Small tables with named rows and columns. After each table, cells are looked up by row and column.

Table Sogad
	Rolapup	Donis	Zovelu
Tepak	-0.61	0.00	0.34
Favirit	-0.17	-0.70	-0.43
Nimoge	-0.31	-0.75	-0.09
Dezi	-0.37	-0.74	-0.24
Fot	-0.15	-0.49	-0.53
Pomeka	-0.07	0.67	-0.35
Laku	-0.05	-0.04	-0.23
Zokam	0.08	-0.19	0.07
Zuz	-0.10	0.23	-0.02
Getag	-0.74	-0.39	0.34
Lev	0.13	0.56	-0.20

What is the Rolapup of Fot in Sogad? -0.15
What is the Donis of Fot in Sogad? -0.49
What is the Donis of Dezi in Sogad? -0.74
What is the Donis of Zuz in Sogad? 0.23
What is the Zovelu of Nimoge in Sogad? -0.09
What is the Rolapup of Nimoge in Sogad? -0.31
What is the Zovelu of Fot in Sogad? -0.53
What is the Rolapup of Pomeka in Sogad? -0.07
What is the Rolapup of Zuz in Sogad? -0.10
What is the Donis of Favirit in Sogad? -0.70
What is the Zovelu of Tepak in Sogad? 0.34
What is the Donis of Nimoge in Sogad? -0.75
What is the Donis of Tepak in Sogad? 0.00
What is the Zovelu of Lev in Sogad? -0.20
What is the Rolapup of Dezi in Sogad? -0.37
What is the Rolapup of Favirit in Sogad? -0.17
Row with the largest Rolapup: Lev

Difoviz =
cols = Sas, Ton, Levotog, Lek
Naseton: [373, 701, 397, 375]
Rov: [393, 17, 433, 464]
Nipuf: [444, 2, 366, 466]
Melu: [476, 243, 368, 435]
Gafus: [348, 785, 388, 364]

What is the Ton of Naseton in Difoviz? 701
What is the Levotog of Naseton in Difoviz? 397
What is the Levotog of Nipuf in Difoviz? 366
What is the Lek of Melu in Difoviz? 435
What is the Lek of Naseton in Difoviz? 375
What is the Sas of Melu in Difoviz? 476
What is the Levotog of Melu in Difoviz? 368
What is the Lek of Nipuf in Difoviz? 466
What is the Sas of Rov in Difoviz? 393
What is the Ton of Rov in Difoviz? 17
What is the Sas of Gafus in Difoviz? 348
What is the Ton of Gafus in Difoviz? 785
What is the Levotog of Gafus in Difoviz? 388
What is the Lek of Rov in Difoviz? 464
What is the Sas of Naseton in Difoviz? 373

Tok:
	Ponok	Liriv	Tumetut	Rov	Sil	Lud
Geme	-6.55	1.41	-2.05	-3.05	5.75	0.59
Zamov	0.82	-3.64	2.11	-1.78	-0.48	4.17
Gul	-0.32	-3.90	2.57	-4.05	1.28	5.90
Ladozil	3.87	-3.91	1.00	2.56	-5.91	1.63
Ver	0.70	-3.41	2.42	-2.47	0.01	5.70
Zulosob	-2.40	1.40	-4.59	2.30	-0.33	-3.43
Zab	-1.90	2.27	-5.65	2.74	-0.60	-4.39
Binomo	-1.25	1.39	-4.00	3.31	-0.91	-4.68
Losapo	-1.69	1.85	-4.64	1.86	-0.30	-4.02
Dumem	3.91	-4.12	1.61	2.36	-6.10	1.66
Netan	-1.14	0.87	-4.64	3.72	-1.50	-5.37

Sil of Dumem is -6.10
Lud of Netan is -5.37
Tumetut of Binomo is -4.00
Rov of Losapo is 1.86
Liriv of Ladozil is -3.91
Liriv of Ver is -3.41
Lud of Losapo is -4.02
Liriv of Netan is 0.87
Liriv of Geme is 1.41
Sil of Gul is 1.28
Ponok of Ver is 0.70
Ponok of Geme is -6.55
Tumetut of Gul is 2.57
Liriv of Gul is -3.90
Which row has the largest Tumetut? Gul

Table Dat
	Vudi	Buki	Fos	Vanasab	Voramin	Vosop
Vade	-64	28	3	-44	-7	-64
Peze	-36	-13	26	26	4	-77
Zimi	-87	1	-5	-30	25	-42
Pubonik	-100	-27	10	-21	-17	-2
Zifem	-97	-24	3	-15	13	-16
Bamu	-51	-1	-11	-63	-73	17
Gek	-49	26	18	-38	-49	-64
Zel	-35	-62	-24	-7	-28	56
Gibimul	-93	-22	19	-22	-43	-8
Pamo	16	1	12	-16	-91	-35
Fosaso	-43	-72	-2	20	-23	35
Gukun	-2	-73	-1	45	-13	9
Mogodi	-7	-47	25	52	-19	-45

Voramin of Peze: 4
Fos of Gek: 18
Buki of Zifem: -24
Voramin of Zifem: 13
Fos of Pamo: 12
Vanasab of Vade: -44
Vudi of Fosaso: -43
Vosop of Zel: 56
Vosop of Mogodi: -45
Vosop of Pubonik: -2
Buki of Zel: -62
Buki of Mogodi: -47
Which row has the largest Vanasab? Mogodi

Fos
         Forisaf  Fuga  Sud  Pup
Mimiles       61    97   33  114
Gegat        186   112  160   34
Rab           94   197   67   95
Lal          133   201   78  133
Vari          11    10    9   86
Vogab         54   137  143   61
Tagepi       104    65   14   16
Koba         161    21   61  152
Tudeziv       28    88  131   18
Pafe         148    21   47   24

What is the Fuga of Pafe in Fos? 21
What is the Pup of Tudeziv in Fos? 18
What is the Pup of Vogab in Fos? 61
What is the Forisaf of Vogab in Fos? 54
What is the Sud of Vogab in Fos? 143
What is the Sud of Lal in Fos? 78
Row with the largest Forisaf: Gegat

Kined =
,Dinomov,Tib,Nem,Nomozef,Buv,Rom,Sotase
Zafu,3673,4923,4749,5549,4802,7938,5952
Besokem,2884,6764,7074,6773,6582,1322,6643
Nolikad,8165,1905,1971,2348,1871,7477,1180
Tumuki,1124,7178,7598,8182,7608,4784,8373
Fen,3403,6121,6034,6640,6438,150,6076

Nem of Besokem = 7074
Nem of Tumuki = 7598
Sotase of Fen = 6076
Tib of Fen = 6121
Nomozef of Besokem = 6773
Tib of Tumuki = 7178
Rom of Fen = 150
Dinomov of Fen = 3403
Nem of Nolikad = 1971
Nem of Zafu = 4749
Buv of Zafu = 4802
Sotase of Tumuki = 8373
Buv of Fen = 6438
Dinomov of Nolikad = 8165
Rom of Zafu = 7938
Buv of Tumuki = 7608
Which row has the largest Rom? Zafu

Rosi =
	Furupor	Nog	Tikagar	Sek	Teninar	Ronufov	Sem
Romebek	0.73	0.56	0.70	0.67	0.35	0.51	0.59
Dapel	0.83	0.78	0.76	0.63	0.19	0.75	0.33
Tes	0.71	0.59	0.67	0.62	0.34	0.53	0.53
Defuge	0.86	0.74	0.78	0.66	0.20	0.69	0.41
Mok	0.20	0.21	0.26	0.38	0.72	0.22	0.65
Daveber	0.72	0.78	0.65	0.51	0.22	0.79	0.20
Nanaget	0.57	0.39	0.58	0.63	0.50	0.34	0.72
Gokifi	0.08	0.26	0.15	0.24	0.72	0.33	0.44
Dedito	0.67	0.78	0.61	0.47	0.23	0.82	0.15
Sisa	0.24	0.19	0.30	0.43	0.72	0.17	0.73

What is the Sek of Daveber in Rosi?
0.51
What is the Tikagar of Tes in Rosi?
0.67
What is the Tikagar of Daveber in Rosi?
0.65
What is the Teninar of Daveber in Rosi?
0.22
What is the Teninar of Nanaget in Rosi?
0.50
What is the Teninar of Dapel in Rosi?
0.19
What is the Nog of Daveber in Rosi?
0.78
What is the Teninar of Dedito in Rosi?
0.23
What is the Tikagar of Dapel in Rosi?
0.76
What is the Furupor of Dedito in Rosi?
0.67
What is the Nog of Sisa in Rosi?
0.19
What is the Sek of Mok in Rosi?
0.38
What is the Teninar of Romebek in Rosi?
0.35
What is the Sem of Romebek in Rosi?
0.59
What is the Furupor of Daveber in Rosi?
0.72
What is the Teninar of Sisa in Rosi?
0.72
What is the Sek of Nanaget in Rosi?
0.63
What is the Sek of Defuge in Rosi?
0.66
What is the Tikagar of Nanaget in Rosi?
0.58
What is the Furupor of Sisa in Rosi?
0.24

Gub
         Nikupag  Lovad  Kadokep   Mazum     Taf  Tibubog  Kopiguf    Mota
Lalazo    -0.268  2.085    0.296   4.333  -3.319    6.468    1.098  -3.984
Puvire    -0.457  2.660    0.911   3.921  -3.506    7.619    0.375  -4.750
Vopeb     -1.130  1.044    0.382   4.845  -4.463    5.899    1.891  -2.950
Kenona    -0.849  2.002    0.889   4.593  -3.322    7.027    0.828  -4.100
Vebudab    7.131  3.745    6.781  -2.988   4.769    4.141   -4.242   5.292
Ragopa    -1.005  1.321    0.584   4.423  -2.944    6.062    1.169  -3.756
Toz        7.240  4.582    7.137  -2.384   4.017    5.243   -5.115   4.835
Lifab     -0.733  2.265    0.174   3.922  -3.757    7.185    0.908  -4.145

Taf of Lifab = -3.757
Kadokep of Lifab = 0.174
Kadokep of Lalazo = 0.296
Kopiguf of Lalazo = 1.098
Kopiguf of Vebudab = -4.242
Nikupag of Vebudab = 7.131
Mazum of Kenona = 4.593
Kopiguf of Toz = -5.115
Mota of Toz = 4.835
Lovad of Kenona = 2.002
Lovad of Toz = 4.582
Kopiguf of Puvire = 0.375
Nikupag of Toz = 7.240
Mota of Vopeb = -2.950
Nikupag of Kenona = -0.849
Nikupag of Lifab = -0.733

Kem:
         Sogon  Vuruliv  Ros  Vitona
Tonezer    156      127  181      45
Pura       164       81   74     203
Bel         46      186  121     108
Fekamu      98       52  163      74
Masera      54       52   44     181
Vaz        148      161  184      45

What is the Ros of Bel in Kem? 121
What is the Ros of Tonezer in Kem? 181
What is the Sogon of Pura in Kem? 164
What is the Vitona of Vaz in Kem? 45
What is the Vitona of Bel in Kem? 108
What is the Vuruliv of Vaz in Kem? 161
What is the Sogon of Vaz in Kem? 148
What is the Vitona of Masera in Kem? 181
What is the Ros of Masera in Kem? 44
Which row has the largest Sogon? Pura

Laretug =
          Let  Koti  Puso  Remov   Rut  Limage  Tolege  Potisuf
Gup      3761  2849  7330   9067  3865    7187    6313     6880
Nebogim  4589  3082  6618   8999  2669    7288    6669     6564
Damuteg  4938  3253  6273   8926  2252    7296    6842     6328
Zafil    4749  3164  6474   8991  2456    7281    6743     6406
Keseve   5193  3363  6098   8808  2045    7277    6877     6246
Nir      3944  2864  7190   9056  3609    7227    6325     6796
Vake     4416  3010  6792   9088  2882    7263    6616     6591
Terasos  4237  2934  6920   9097  3115    7252    6516     6655
Diz      4061  2876  7046   9091  3366    7262    6457     6758

Rut of Terasos: 3115
Limage of Damuteg: 7296
Potisuf of Diz: 6758
Potisuf of Gup: 6880
Remov of Keseve: 8808
Potisuf of Zafil: 6406
Puso of Diz: 7046
Tolege of Nebogim: 6669
Which row has the largest Koti? Keseve

